(in the rows, 100 means zero)
Each row of Y is roughly a mix of the hidden directions of one of a few groups.
Y:
0: 106  83 103 106  82 103  54 110  71 120  81
1: 116 117  90 101  69  73 101  65  71 108  99
2:  88 148 115 120  72 111 104 104  99  93  81
3:  90 102  98  93 132 101  57 109 121  81 125
4:  95  78  93 118 121  93 138  78 133 106 108
5:  97 136 103  91 111  69  91  82 101  63 114
6:  99 107  87  63 113 123  67  82  95 125 113
7:  89 107  85  99 118 143  83  75 107 125  81
8:  82  93  92  93 115  85  49 107 126 113 110
9:  90  69 100  94  92  55 129 109  96  85  90
10: 111 119 110 108  72  64 113  88  86  66  90
11:  96 124  78  96  98  72  96  83  62  73  87
12: 106 129  97  98  54  89 102 115  78  89 123
13:  64  71  73 126 100  86 122  99 102 112 113
14:  94 120 141  92  81 104  87  85  70  86  78
15:  91 106 100  94  57  84  85 113  72  68 106
16: 109 121  97 115 103  72 132  85  83  64  87
17:  72  89  93 113  78  95 119  80 113 144 102
18: 137  77  98 109  62  86 110  85  82 114 109
19:  94 107 107  80  69  84  61 118  92 106  71
20:  99 104 109 104  81  87 146  74  84  76  82
21: 102 104 103 106 125  92 131  77 130  64 100
22:  70  66  79 124 117 103 118 112 115 105 121
23: 109  92  81 113  60 101 128 116  79 122  83
24:  89 117  82  75  86  87 145  86  92  84  84
25:  93  80  98  86 129 120  89 124 140 117 100
26:  69  84 118  98 121  89 120  92 136  84  80
27:  84 112  91  97  48  82 112  93 100  93 129
28:  88  80  82 104 132  78 135 113 120  84 111
29: 104 100 145 103  98 117  70  80  91 113  74
30: 106  61 124 103 126  95 126 110 129 106 102
31: 108 140  80  96  77 101  74  79  74 105 107
32: 104  91  98 129  91  96 129 131 126  70  92
33: 128  99 129 111 122 125  61 111 101 104  93
34:  69 127 142 108 117  99 118  92  99  89  86
35:  82  90  93 120 115 102 154  91 107  81 101
36: 107 121  75 100  71  88  68 110  68 119 102
37: 102  79  91  87  93 132  94  91  75 144  92
38: 113 110 103 112  99 135  59  93 112 125 119
39: 115 105  96  90 125 131  83 107  83  96  55
40:  88 128 145 118  82  96  97  96  91 100 129
41:  81  94 122 123 112 123  70  81 108 133 104
42: 135 110 108 102  83 125 130  95  66 113 101
43:  84 102 133 108  63 108  68  89 102  81 114
44:  93 137 130 106  67 122  90  94  96  83 112
45: 102 136 108 103  81  83 101  67  64  88 101
46:  96  77 102  67 120 136  96  83  93 126 112
47: 100  80  89 106 125 109 136 118 108  99  60
48:  76  94 103  92 117 106  74 131 132 123  81
49: 127 106 108  84  74 112  68 119  83 130  91
50:  83 111  69 107  81  75  71  96  74 121 111
51: 103 116  70  99 112 112 117  89  70 113  60
52:  96 100  92 113 119  90 137  85 126  60 101
53: 104 113 110  99  45  93  98  91  77  76 102
54:  79 100  98 114 118  67 110 122 105  61  82
55: 109 111 150 111  92  84 107 122  87  73 103
56: 113  83  83 113  89 104 112 136 126 107  64
57: 106 109 138  82  86  93 103  88  78  77  64
58: 103  92  79  84 133  97 141  92 113 103  72
59: 105  99  79  70 113  97  57 112 126 117 101
60: 103  88 128  94  77 118 121  99  70 132  82
61: 118  91 106 106  98 109 150 105 128  91  74
62: 106 121 129 120  72 105 131  98 113  71 104
63:  90 134  94  98 123 111 105  78  73 121  70
64:  77 108 129 108 127 116 102  63 113 122  97
65:  96  66  76  98  98 126  86 119  91 137  90
66:  97  72  81  86 136  83 119 101 119  70  95
67: 120 110  86  90  93 123  63 102  70 118  75
68: 116  72  93 101 131 116  79  90 116 133  80
69:  99 129 110  93  86 106  99 120  67  61  85
70: 104  78 107 109 106 143 127 129  89 116 110
71:  71 119 136  95 115  93 120  82  81  84  80
72:  93 118 119 108  72 101 119 105 125  67 130
73: 107 134 104  82  87  99  62 109  70  81  97
74: 123  90  91 124  56 119 113  99  82 120 103
75: 112  83  61  85 120  97  82 102  89 133  81
76: 120 111 121  81  92  91 106 114  82  54  80
77: 109  77 106  89 139  87 116 110 107  68  76
78: 111  85  73  85  98 116  79  89  74 142  98
79:  99  91 113 110 101 128 153 103  78  91 100
80: 123 107 123  85  99  85 125  60  93  78 116
81:  87  87 120  83 137 110  87  85 108 116 137
82: 103 117 107 109  84 111 141  79  72  77  84
83: 103  88 141 109 104 110  66  78 100 127  90
84:  92 113 125  92  96 124  87  72  88 114 141
85:  93  85 101 103  88 129  93 130  67 134 109
86:  98 163 100  97  94 106  85  84 103  95  97
87:  92  92 127 103  98  93 108 124  86  57  69
88:  85 138 105 102  93  73  96  90  73  85  69
89:  85 104  72 116 122  76 106  83 121  67 119
90: 101 107 119  96 112 145 123 133  89 103  87
91:  81 103 114  66 145 115  92  91 118 100 108
92:  78 107 107  89  89  88  61  91  59  92 116
93: 127  98 124  82  79 112  78  99  84 140  92
94: 110  91 110 106  87 128 146 116  88 118  81
95:  87  89  96  95 105 104  55 117 104 142 110
96:  71  77  79 121 116  86 113  91 107  75 130
97:  83  95 109 103 117  99  70 123 136 101 134
98:  88  92 117 123 124  93 105 103 131  92 143
99:  82  72 122 103 129 108 127  93 133  87  99
100:  80  95 114  93 144 111  81 110 131  84 111
101: 110 111 111  86 113 111  86 126 122  53  90
102: 109 108 106 119  62 123  65 113 107 108 122
103: 116 128  81 139  81 116 124 109 100 104  83
104:  76  92 110  83 101  69 132  62 105 100  98
105:  91  74 120  95 128 134 112 104 123 119 118
106:  96 134 109 104  59  97 105 120  68  86 104
107: 110 101 105 126  56 105  88 126 125 105 115
108:  80 114  88  86 113  95 132 100 100  51  99
109: 103 118 135 113  85 131  67 100  85 109  85
110:  91 104 103 105 115  72 120  50 111  83 107
111: 111  93  71 108  86 106  64 104 105 129 132
112:  91  90 117 111  83 110  67  85  84 141  82
113: 101 110  99 101  86 119  52  86  78 129 103
114:  94  52  98 109 108 114 112 134 119 111  91
Here is one row of each group, with its name. Which group are the others in?
115  95 145 107  96 101  64  95  81 118  85 => <34>
104  96  82 118 104 111 147 121 116  72  94 => <80>
112 120  65  91  76 112  93  79  63  89 104 => <114>

113 104 117 102  66 107  86  76  77 136 114 => <114>
130 118  96 111  84 132  83 130  90 120  85 => <34>
 86  71 124 108  70 101 118 128 109  77  86 => <114>
100  82 120  99 120 126 130 122 132  93  83 => <80>
119 129 135 102 115 111 103 110 110  65 118 => <34>
110 107  84 103  71 113  87 120  56 123 108 => <80>
121 132  90  99  91 142 114  76 100 101 119 => <114>
122  94 120  97  80 131 133 122  85 104  78 => <80>
119 107  94 107  89 130 108 111  54 116 121 => <80>
120 116  88  88  89 100  52 121 102 126  98 => <80>
 88 121 105 137  97 107 130 104  79 107  66 => <114>
